(in the rows, 128 means zero)
which system made each run:
Rakaz, seq 1 (8 x 26):
[[139 127  88 226  97  96 120  84  91 125 146 207 173 117 147 145 105 127
   91 192 161 158 162 127 117 162]
 [169 127 123 187 146  92 142  81  85 105  79 177 158 154 171 167 121 127
  140 179  95 211 141 159 116 176]
 [181 145 146 139 189 111 138 104 129 138 106 139 137 162 172 120 125  96
  147 144  44 204  71 182 111 172]
 [179 104 139 121 171 154 146 125 150 167 155 133 119 143 157  59 119  54
   99 139  76 159  43 173 135 146]
 [172  64 130 112 137 167 184 138 112 163 145 155 110 140 142  73 114  43
   76 139 147 137  92 160 170  89]
 [182  99 133 106 126 146 215 151  89 149 109 154  94 159 143 128 143  75
  108 100 170 133 155 161 167  41]
 [192 152 130 103 131 115 202 165 126 129 100 112  70 165 137 132 173 103
  136  53 121 114 179 158 116  48]
 [160 132 121  86 115 110 172 173 190 104 107  74  65 134 107  96 164 117
  112  55  91  83 185 122  91  99]]
Nali, seq 2 (8 x 26):
[[107 164 127 130 119  95 137 144 169 186 131 141 133  89 100 171 137 154
  138 102 144 106 141 138 105  90]
 [153 134 121 157 101  78 151 128 173 162 137 100 114  82 118  85 155 141
  107 128 114 140 137 138  94 134]
 [143  62 129 135 128 107 148 100 133 116  99 107 129 104 136 101 135 121
  110 168 113 167 146 114 135 171]
 [ 95  84 151  90 157 134 130 115 112 122  77 126 146 126 129 175 120 139
  161 143 129 153 143 113 157 138]
 [ 97 155 152  93 147 123 119 144 143 173 125 105 133 110 113 167 141 157
  172  98 136 117 117 130 136  93]
 [143 145 130 149 126 103 127 127 162 190 175  94 125  85 123  90 151 133
  119 115 129 129 109 131 117 113]
 [148  86 117 168 127 108 140  93 124 149 141 134 144  96 142 101 128 103
   95 163 136 162 147 120 136 151]
 [119  95 132 123 143 116 148 108 110 125  77 161 149 128 136 182 119 127
  139 148 131 156 165 123 141 138]]
pib, seq 3 (8 x 26):
[[ 92 179 157  61 142 142 122 174 162 186 135  94 113 112  95 174 143 152
  175  56 144  76 112 132 135  52]
 [ 96 160 110 126 124 113 103 147 183 170 183  86 116  68 102 129 148 139
  117  61 153  50 186  76 109  86]
 [ 77 108 100 155 128  98  94 100 150 137 142 120 158  62 117 169 125 141
  111 122 165  90 241  42 127 144]
 [ 75 131 127 159 150  83  92  81 124 142  97 148 186  82 132 225 121 178
  165 152 135 161 186  93 125 167]
 [104 194 144 171 158  75  67  91 146 171 135 118 177  98 143 168 136 193
  186 145  91 176  85 139  93 179]
 [129 171 126 188 152 113  48  90 147 165 210  92 163  92 150  71 128 141
  129 150  97 154  59 122 110 189]
 [144  98 113 193 158 150  78  73  84 148 209 135 165 111 179  72 106  82
   92 179 148 160  92 105 167 174]
 [175 114 121 189 170 142 138  80  40 146 146 193 165 161 192 138 106  70
  120 171 153 193 110 157 170 130]]
mabu, seq 4 (8 x 26):
[[107 111 136 100 150 142 141 133 118 161 124 136 134 113 126 177 123 111
  131  99 173 104 169 105 165  75]
 [145 178 122 127 140 110 144 143 123 122 113 127 112 153 138 170 148 132
  154  73 120 113 180 130 111  89]
 [147 162 105 154 108 110 118 138 137  71 128 131 106 154 129 114 136 134
  116 116  93 108 160 126  83 154]
 [111  94 113 138 107 132 111 118 135  77 113 150 137 127 119 113 102 129
  101 175 112 127 135 109 116 186]
 [ 84  93 148 105 134 138 111 115 111 125  97 139 157 114 119 165 111 154
  153 166 142 147 113 118 155 149]
 [107 161 157 115 140 125 102 129 109 146 131  93 139 128 131 157 143 174
  186 110 140 134 103 127 141 111]
 [139 179 123 159 126 122  91 127 126 137 186  91 126 124 140  97 146 144
  130 101 133 106 117 110 116 121]
 [135 123  98 170 140 127 108 108 135 141 177 144 146 109 143 104 113  87
   88 132 133 115 150 103 126 146]]
Rakaz, seq 5 (8 x 26):
[[116 161 126  85 153 153 141 165 138 125 109 173 114 173 118 187 110 102
  141  79 122  80 138 149 120  81]
 [138 191 118 131  78 126 140 175 156 111 137 139  93 151  96 111 135 152
  119  99 120  79 108 161  84  98]
 [131 112 120 132  56 124 134 149 136  69 128  88  94 129  99  65 144 167
  105 142 138 103 140 112 112 144]
 [ 94  71 146  86 109 137 121 124 106  71  89  83 121 127 111 129 134 161
  147 144 146 130 157  87 157 143]
 [ 81 139 159  77 159 144  97 135 110 128 111 103 143 135 123 185 131 163
  191 105 135 121 119 108 155 114]
 [100 198 133 134 142 137  67 140 139 152 180 111 142 119 124 139 128 154
  153  95 131  92  99 120 117 119]
 [107 150  94 179 102 130  74 120 132 113 191 135 146 107 121 100 115 137
   94 142 150  88 136  97 115 156]
 [104 101 107 167 106 126 105 101  93  84 118 168 155 130 131 147 103 138
  111 182 156 135 161 102 136 169]]
mabu, seq 6 (8 x 26):
[[114 187 119 142 126  84  96 142 219 170 167  90 123  78 102 107 146 154
  120  90  83  93 129 118  65 146]
 [113 124  93 191  91  79 124 112 188 173 155 165 153  54 103 115 114 132
   76 165 133 119 149 120  85 160]
 [131  90 131 171 127  71 163  86 132 190  97 168 171  72 131 166 126 136
  125 185 144 196 148 146 129 141]
 [164 143 166 138 158  79 153 108 124 179  90  97 140 114 153 146 161 159
  180 138  95 211  92 173 123 133]
 [169 159 148 137 137 110 125 132 160 164 162  70 109 119 140  51 157 135
  135 123  79 160  49 166 103 146]
 [140  92 122 134 118 138 140 132 174 183 181 123 125  83 115  45 117  84
   72 148 127 121  72 142 132 136]
 [132  63 139 105 135 132 188 132 150 213 119 165 137  83 117 133 117  77
   95 141 163 139 124 146 164  85]
 [168 130 149  96 136 104 209 151 132 179  79 134 104 132 127 160 160 118
  149  94 129 153 137 178 131  57]]
Fanal, seq 7 (8 x 26):
[[ 91 186 141 128 138 106 104 134 151 193 141 136 156  90 113 189 133 167
  171 104 146 116 120 130 117 100]
 [143 192 115 192 129  86  89 111 142 165 185  95 141  94 142 110 151 157
  133 113 122 132 133 117  95 138]
 [134 122 107 187 151 113  81  82 123 109 167 119 158 108 157 101 119 117
  106 158 110 151 146  91 118 201]
 [112 109 126 137 178 125 105  89 115 120 100 181 172 136 152 181  94 105
  137 166 102 165 130 125 135 181]
 [141 172 144 134 167 113 142 126 129 167 100 186 149 153 145 188 115 121
  160 132  93 167  87 189 114 119]
 [188 175 131 166 129 113 149 135 131 166 160 144 118 145 151  86 138 112
  124 129 102 160  62 194 105 114]
 [181  85 117 166 119 141 150 113 104 130 158 138 120 137 152  52 120  76
   79 167 134 155  99 147 144 140]
 [145  49 128 110 136 154 180 119  86 119  94 174 127 149 142 133 110  72
   99 159 156 151 150 135 174 111]]
bame, seq 8 (8 x 26):
[[132 132 149 125 205 130 105  92 106 198 156 111 160 107 167 155 134 108
  164 111 133 164 112 118 164 114]
 [156 141 111 162 196 133 113 101 140 182 178 162 155 118 170 128 112  58
  103 120 108 140 122 131 131 137]
 [139 116  95 170 134 134 128 110 131 133 152 208 151 132 140 128  86  73
   74 165 124 129 124 142 118 156]
 [138 105 116 157  88 124 161 125 100 113  99 206 142 146 121 140 103 124
  104 192 147 159 107 169 123 140]
 [163 109 149 141  83 108 183 131  99 132  92 139 118 139 125 111 143 154
  138 169 138 182  86 187 133 115]
 [177  98 154 116 107 123 171 138 120 138 127  78  98 122 130  53 157 132
  128 141 124 166  81 158 146 112]
 [147  80 137  87 122 165 149 149 127 122 146  85  94 135 123  57 138  96
  107 117 136 114 105 122 160 107]
 [126 100 128  78 120 174 154 163 121 110 126 125  94 153 113 117 125  91
  108  94 158  77 149 116 158  76]]
zelag, seq 9 (8 x 26):
[[147 165 119 169 165  70 144 107 160 215 142 137 149  82 145 170 150 116
  134  96 123 145 175 134 102 101]
 [169 138 110 188 116  61 179 111 147 183 116 165 137  90 136 154 144 126
  110 134 130 163 174 154  96 110]
 [165  90 127 157 102  78 201 113 131 158  80 159 131 101 130 134 141 135
  115 164 135 188 148 168 123 121]
 [153  74 159 103 122 105 199 128 135 169  75 122 119 105 122 124 145 130
  133 152 127 184 110 168 144 110]
 [148  89 162  83 140 120 184 141 157 193 107  93 108  97 121 107 151 117
  137 118 124 153 100 157 145  94]
 [146 108 137 103 139 124 169 142 157 195 142  96 108  93 120 108 150  99
  117  89 145 117 140 129 149  73]
 [145 114 124 119 131 116 167 138 134 168 136 113 111 104 128 134 150 104
  110  86 162 107 193 110 139  69]
 [139 125 123 125 113  98 169 136 126 126  98 120 107 118 122 158 158 140
  130  94 153 116 211 115 125  83]]
Fanal, seq 10 (8 x 26):
[[140  63 171  89 145 128 144 108 101 119  92  42 116 117 147  94 162 145
  161 140 119 183 122 111 170 144]
 [110  90 159  55 194 157 129 133 150 170 116  84 123 114 134 137 126  93
  148  92 109 124 117 109 166 113]
 [106 142 125 100 152 134 126 150 181 195 156 140 129  93 108 146 116  96
  117  81 134  79 132 125 126  85]
 [122 151  98 171  92  96 131 134 166 159 162 150 130  84 104 126 131 131
   91 119 151  90 168 115  98 116]
 [124 117 104 176  94  82 127 105 132 103 115 129 139 101 120 127 135 160
  110 155 135 135 184 103 103 164]
 [120 108 140 127 136  98 123 105 127  99  78 108 140 123 132 153 135 164
  154 152  97 169 147 118 117 174]
 [119 137 158  97 167 119 114 123 151 149 104 102 139 127 133 146 133 145
  168 129  82 157  84 145 126 152]
 [127 141 144 124 155 134 111 125 151 185 159 118 141 110 131 112 123 119
  137 126 111 136  64 147 131 128]]
dut, seq 11 (8 x 26):
[[103 104 134 116 143  85 147 122 204 242 142  85 133  21 101 135 150 133
  118  96 147 113 165  99 129  94]
 [121 110 131 158 103  57 141 109 192 210 142  66 135  21 106 106 166 173
  122 133 139 141 163 106 109 132]
 [130 104 141 154 119  67 116  94 161 161 141  25 133  48 128  73 174 180
  137 141 118 166 147  88 121 167]
 [117 102 157 119 167 103  86  90 147 151 136  20 143  75 144  92 159 160
  163 132  95 170 119  84 140 181]
 [105 120 160 108 204 116  77  88 154 185 139  65 166  82 152 128 134 137
  171 131  86 175  87 108 144 178]
 [126 136 146 149 203 104  93  82 156 207 150 123 177  87 161 135 121 112
  144 150  84 188  75 139 132 175]
 [159 109 125 180 188  97 121  72 135 184 139 152 176  95 173 126 116  89
  117 170  90 201 108 142 129 182]
 [167  76 128 159 185  99 151  73 117 146  94 150 156 119 176 138 121  84
  117 169  90 212 144 135 135 179]]
bame, seq 12 (8 x 26):
[[130 112 141 101 170 148 131 134 183 223 175 125 135  85 127  94 116  70
  103 116 120 123  64 147 144 111]
 [124  96  99 151 115 148 139 130 145 178 181 177 139  91 119 106 102  70
   60 137 176  91 141 118 143 102]
 [142  83 103 158  99 119 179 118  94 118 112 194 137 125 128 154 117  99
   88 152 185 132 195 123 145 100]
 [176  97 130 136 118  91 202 122 110 115  57 153 112 144 141 152 150 124
  132 136 121 176 173 161 121 114]
 [167 100 146 104 124  98 184 140 170 133  75 100  95 127 118  99 151 128
  130 127  72 164 118 162 102 141]
 [114  84 145  78 110 131 146 151 186 137 117  88 103 101  90  77 130 129
  110 131 105 113  94 132 125 135]
 [ 90  88 140  80 106 150 135 152 149 147 130 111 121  96  89 121 121 131
  115 124 173  85 130 105 157  96]
 [118 122 129 109 127 122 148 138 122 157 126 117 126 107 119 164 143 131
  136  88 175 104 186 104 147  69]]
Nali, seq 13 (8 x 26):
[[131 128 139  85 132 140 165 158 140 151 113 127 108 131 115 151 137 113
  130  86 140 103 145 135 138  71]
 [132 117 120 109 115 127 148 153 179 153 144 117 104 103 104  96 128 104
   91 103 130  91 133 126 117 109]
 [114  76 110 129  95 126 137 130 158 119 127 135 128  96 105  97 112 118
   82 154 141 110 148 109 126 149]
 [ 91  89 126 119  99 124 128 125 126  89  92 132 137 112 102 151 116 155
  125 151 151 117 175  96 134 143]
 [ 99 139 138 104 117 116 114 137 135 106 111  86 119 118 110 155 148 174
  160 105 139 109 165  95 125 116]
 [130 145 132 127 140 116  96 123 149 135 160  57 119 101 128 101 155 148
  138  96 118 112 147  92 120 136]
 [121 113 118 155 157 120  86  96 131 136 166  97 152  96 147 106 127 118
  116 136 122 135 143  82 134 168]
 [109 130 125 157 163 114  94  91 109 131 128 149 170 115 148 176 114 131
  140 145 128 148 155 104 134 160]]
zelag, seq 14 (8 x 26):
[[121  50 123  91 150 106 186 120 182 152  58 163 134  92 114 166 111  88
   96 139 106 139 189 121 130 136]
 [105 117 150  75 117 124 187 159 149 178  65 177 128 120  95 197 122 138
  150 119 146 127 117 171 138  67]
 [141 158 153 117  77 111 172 169 137 176 132 100 100 113  97 110 163 171
  149 107 159 123  91 172 126  57]
 [154 101 129 143  85 110 151 131 128 145 160  53 102  84 121  51 171 140
  105 119 166 126 151 105 140 101]
 [118  58 128 114 143 119 138 104 120 130 115  84 125  87 135 129 143 114
  117 120 156 129 211  64 161 126]
 [ 97 122 143  91 167 108 133 125 140 139  75 121 137 117 122 215 137 144
  170  94 124 124 189  98 134 111]
 [108 188 136 127 112  81 132 147 175 157 107 120 125 104  97 171 147 187
  162 101 117 115 137 146  84 108]
 [119 139 118 174  69  78 128 126 161 155 150 117 133  72  98 100 142 179
  111 153 148 124 126 129  95 138]]
pib, seq 15 (8 x 26):
[[112 128 157 125 146 101 137 113 122 220 124 120 158  80 130 176 142 153
  167 128 162 161 119 139 158  87]
 [156 171 135 163 154  75 128 114 149 200 158  84 132  83 148 123 170 142
  149  95 117 151 144 128 110 109]
 [153 118 107 169 163  95 112  90 163 151 160  91 136  85 152  90 140 103
   93 122  97 140 173  92 110 171]
 [125  67 116 156 162 113 127  79 131 141 113 158 164  97 150 135 102  92
  104 178 111 173 146 112 139 185]
 [144 115 146 148 147 104 152 102 116 170  97 173 156 123 146 152 117 129
  142 178 114 198  80 177 135 148]
 [181 151 141 157 125 107 154 128 131 170 141 117 119 131 143  79 151 135
  138 141 104 177  57 187 114 125]
 [187  98 122 143 121 137 149 128 127 127 161  90 100 131 146  31 143  88
   89 130 113 142 102 140 133 136]
 [159  49 127 112 141 157 175 124 100 106 111 137 113 149 147  93 118  65
   88 145 138 144 143 125 167 124]]
dut, seq 16 (8 x 26):
[[148 132 117 174 150 135 111 101  78 129 166 148 149 140 164 130 122 101
  118 133 155 136 148 110 149 125]
 [140 136 112 137 166 122 125 114 122 111 116 146 131 146 155 162 128  98
  123 102 111 125 188 106 120 130]
 [141 136 123 110 144 113 156 140 168 120  94 144 113 139 122 149 124 113
  119 107  83 123 149 145 101 130]
 [137 107 132 109 101 125 162 150 158 127 103 140 108 128 105 103 123 123
  108 146 112 129 102 155 113 132]
 [121  86 138 114  93 142 148 137 107 120 119 126 124 124 111 102 126 139
  116 160 160 137 105 136 155 121]
 [121 119 143 121 121 140 130 127  81 122 123 119 135 133 132 143 138 148
  152 130 173 134 131 119 164 104]
 [139 163 137 128 143 125 126 137 108 141 140 115 125 139 141 150 147 134
  155  90 141 120 137 128 134  89]
 [146 157 117 137 138 126 130 140 146 148 161 119 115 125 132 114 136 109
  113  91 122 102 135 129 114 105]]

runs to name:
seq 17 (2 x 26):
[[103 125 115 141  74 137 117 141 113  83 132 162 130 137 105 123 108 149
  108 159 155  99 125 124 125 134]
 [111 133 137 126  96 137 117 134  80  86 117 125 133 154 121 138 130 169
  152 145 164 127 121 129 142 121]]
  pib
seq 18 (2 x 26):
[[116 141 119 139 134 127  78 113 125  77 146  87 129 134 136 109 133 143
  131 121 110 116 151  85 117 170]
 [ 98 144 134 106 160 135  80 123 150  97 120 112 140 138 129 145 114 141
  149 120  86 119 116 107 115 174]]
  dut
seq 19 (2 x 26):
[[129 163 130 114 157 108 124 141 182 138 118 114 116 123 122 151 135 126
  142  83  85 107 153 126  97 126]
 [ 99 118 118 125 125 119 109 129 186 136 140 126 133  89 102 122 114 125
  103 128 111  96 141 105 105 155]]
  pib
seq 20 (2 x 26):
[[133 161 127 183 163  92 127  94 124 221 144 190 180  90 152 185 117 121
  137 144 144 172 115 158 127 113]
 [185 186 111 219 123  65 132 100 135 178 170 134 141 105 157 103 152 141
  123 140 112 174 113 165  85 140]]
  pib
seq 21 (2 x 26):
[[127 178 133 179 137  68  92  94 101 126 127  87 151 110 152 172 162 198
  179 120 128 163 175 102 109 147]
 [116 154 119 163 178  94  62  84 162 128 150  96 159  98 150 134 130 139
  139 130  70 147 146  93  96 205]]
  Rakaz
seq 22 (2 x 26):
[[109 171 124 133  76 136 105 156 100  67 138 111 111 158 108 128 141 183
  146 111 157  85 144 116 115 112]
 [102 150 125 129 103 134  80 132 108  51 133  87 121 149 121 119 137 179
  149 125 128 104 147  87 115 158]]
  Rakaz
seq 23 (2 x 26):
[[140 125 112 128 151 114 156 127 135 151 129 128 119 117 138 155 145  99
  114  83 144 106 205 103 133  89]
 [128 126 111 135 136  88 149 122 163 131  92 148 131 111 124 171 130 128
  118 113 107 126 198 119 100 134]]
  pib
seq 24 (2 x 26):
[[164  84 137 119  78 140 168 140  69  66 108  81  83 158 131  75 161 143
  122 135 162 138 151 119 157 105]
 [141  99 148  60 154 157 154 146  99  70  75  93  94 180 140 139 144 115
  156  95 109 129 156 117 154 110]]
  pib
seq 25 (2 x 26):
[[146 160  83 168  76 114 153 158 179 135 166 182 108 122 101  98 114  96
   60 116 133  71 149 146  77 108]
 [142  66 100 160  81 105 191 119 116 110  86 200 133 120 123 142 112 105
   77 182 157 148 182 137 127 129]]
  mabu
seq 26 (2 x 26):
[[113  85 114 131  86 128 132 129 121  50  94 140 122 142 112 122 116 144
  105 163 131 118 170 101 119 169]
 [106 113 158  83 117 127 146 142 110  98  58 126 123 151 110 170 135 174
  174 138 130 147 122 139 139 123]]
  bame
seq 27 (2 x 26):
[[ 76  95 113 158  79 132  77 110 141 117 168 123 157  79 103  82 103 155
   89 191 154 112 106  90 130 186]
 [ 73  98 141 140 137 118 102  89  83 138 102 153 185  97 132 198 112 166
  161 176 174 160 150  99 165 148]]
  Fanal
seq 28 (2 x 26):
[[146  80 123 147  58  96 186 131 126  96  73 149 113 122 103 110 135 158
  107 182 140 161 144 152 113 143]
 [127  74 152  71 106 128 171 146 109  81  58  90 100 147 114 132 149 159
  150 129 131 145 147 127 148 116]]
  Nali
seq 29 (2 x 26):
[[164 194 137 144 148 137 113 135  99 111 143 129 119 191 159 120 136 126
  154 107  99 139  83 167 116 122]
 [156 154 106 137 131 160 110 146 135  93 173 133 105 171 141  74 117  83
   94 106 103  95 102 137 109 135]]
  pib
seq 30 (2 x 26):
[[136 118 143  79 174 187 128 146 136 141 135 157 123 172 136 116  95  64
  123 121  96 124  45 164 150 120]
 [137 161 114 131  95 154 150 167 141 152 162 186 115 148 111 109 107 101
   95 116 150  86  81 175 121  76]]
  bame
seq 31 (2 x 26):
[[ 82  52 150 107  61 108 157 129 137 122  68 129 141  82  77 132 121 189
  131 203 160 154 109 132 145 154]
 [ 82  89 184  76 130 140 117 124 116 172 108  81 151  87 108 135 136 179
  180 158 162 160  64 130 182 119]]
  zelag
seq 32 (2 x 26):
[[119 137 138 132  89 142 167 155 133 191 125 225 147 127  98 150  95 124
  113 175 164 135  36 209 131  85]
 [168 120 103 201  64 126 163 119  53 129 159 186 136 143 141 108 128 122
   93 171 212 145 133 153 148  88]]
  dut
seq 33 (2 x 26):
[[116 156 148  85 111 146 141 168 140 118  99 154 113 165  99 148 117 149
  150 121 115 111  74 176 121 104]
 [135 149 128 141  86 153 134 154 111 130 161 161 120 148 113  97 117 128
  113 142 161 109  70 163 134  96]]
  dut
seq 34 (2 x 26):
[[105 129 152  82 111 145 113 157 162 109 113 111 117 139  93 104 117 156
  140 141  96 116  60 149 115 152]
 [ 92 113 136 113  76 143 117 149 136 137 154 115 128 101  90 101 122 159
  117 144 173  94  96 120 141 113]]
  mabu
seq 35 (2 x 26):
[[128 141 174  42 161 161 159 168 140 145  71 143 110 176 120 162 119 124
  180 110  84 144  44 196 139  99]
 [136 163 137  85 107 147 151 190 191 175 164 105  81 123  89  80 137 114
  112  76 119  72  68 165 111  66]]
  pib
seq 36 (2 x 26):
[[ 78  75 143  85 102 139 148 144 176 137  82 175 144 106  82 141  90 135
  112 183 119 129  72 154 130 154]
 [100 116 166  98  83 119 160 148 112 161  95 124 132 107  92 154 144 191
  168 149 180 138  89 156 153  81]]
  mabu
seq 37 (2 x 26):
[[125 105 152  74 145 159 157 150 124 195 142 116 119 113 120 134 135  99
  136  95 173 108 111 134 177  50]
 [120 133 122 135 119 120 152 137 141 207 162 139 133  79 114 147 137 117
  113 101 188 103 152 123 147  56]]
  dut
